(in the rows, 100 means zero)
The rows below come in pairs that one turn or mirror swaps. Which row does each named row swap with?
j357: 76 96 72 89 107 85 107 118 82 88 98 93 87 107 102 88 122
j250: 80 99 70 89 102 76 104 115 83 93 98 93 94 107 97 84 118
j736: 75 69 68 87 85 94 106 108 106 82 101 94 110 99 100 98 113
j289: 74 91 80 99 95 103 96 113 112 120 119 131 102 92 112 102 93
j143: 78 103 73 95 104 79 103 113 89 88 93 93 91 108 98 85 117
j743: 80 98 76 94 95 106 96 104 106 103 116 134 115 107 120 105 91
j758: 75 71 69 93 81 92 99 108 107 80 102 94 107 97 104 100 110
j260: 85 95 76 88 98 110 104 111 105 112 114 128 124 95 111 105 87
j360: 79 65 67 86 83 91 106 108 104 87 101 104 112 100 105 102 114
j3: 78 94 72 94 100 94 88 95 115 110 113 124 116 103 117 106 88
j108: 72 99 75 94 104 77 107 110 87 88 91 101 87 107 99 88 120
j862: 70 106 76 100 117 110 122 109 79 109 120 92 91 101 101 105 86
j191: 76 99 73 90 102 78 108 118 90 90 94 95 94 109 102 86 121
j593: 70 101 79 102 114 112 113 93 79 104 109 89 86 100 107 111 81
j82: 64 99 74 114 123 109 112 97 79 104 109 94 91 93 99 101 89
j986: 77 99 77 95 101 80 108 116 91 90 89 93 89 109 109 84 119
j525: 80 64 69 92 82 91 104 105 104 87 106 91 110 98 105 96 110
j404: 75 100 89 100 119 106 112 97 79 111 109 85 87 97 110 94 84
j632: 67 99 90 103 108 125 108 110 79 115 111 89 93 99 110 103 97
j577: 71 88 88 104 122 111 110 111 84 110 107 80 91 99 107 110 90
j125: 71 106 77 98 114 116 119 101 80 114 100 92 86 97 110 108 86
j816: 65 98 81 112 110 110 123 113 83 104 106 84 92 103 109 99 82
j484: 79 70 69 90 82 91 106 100 108 86 98 95 112 98 102 96 110
j141: 81 90 84 97 100 98 99 96 100 113 104 130 123 86 114 97 89
j472: 75 101 72 96 104 78 108 111 90 91 99 94 87 111 101 82 118
j482: 83 101 76 97 107 81 104 117 92 89 93 96 90 109 103 87 123
j127: 82 98 73 91 99 100 93 99 103 114 104 131 114 98 118 102 80
j644: 80 91 76 89 94 103 93 107 102 111 110 130 108 91 107 106 75
j840: 69 93 80 91 116 105 111 107 72 113 112 87 80 105 114 107 93
j308: 83 83 75 82 101 105 91 109 108 109 109 131 108 100 117 115 94
j984: 82 69 68 87 88 97 108 102 108 84 98 99 110 101 97 100 115
j97: 83 95 80 94 98 101 94 113 111 113 112 124 114 81 111 114 95
j214: 75 90 77 99 99 100 98 103 111 111 113 132 119 90 122 104 96
j388: 67 92 84 102 117 114 117 114 81 114 106 87 89 105 105 92 85
j709: 84 86 80 92 107 94 91 117 113 119 110 123 112 89 118 102 91
j925: 83 101 80 96 93 100 97 115 112 102 110 126 117 83 118 103 88
j794: 66 104 78 103 107 110 118 98 76 104 123 89 88 109 115 105 91
j504: 82 88 71 103 101 101 89 102 111 113 104 124 118 94 111 112 86
j479: 61 97 87 110 119 110 111 105 74 103 115 90 91 102 109 99 91
j75: 72 68 66 88 81 96 101 100 100 85 98 98 113 96 104 95 112
j155: 79 73 70 91 81 97 100 101 105 83 100 97 117 102 104 100 114
j429: 68 103 88 100 118 108 108 91 82 103 111 82 91 112 111 102 89

Swapped with j577: j709
Swapped with j82: j141
Swapped with j736: j191
Swapped with j127: j593

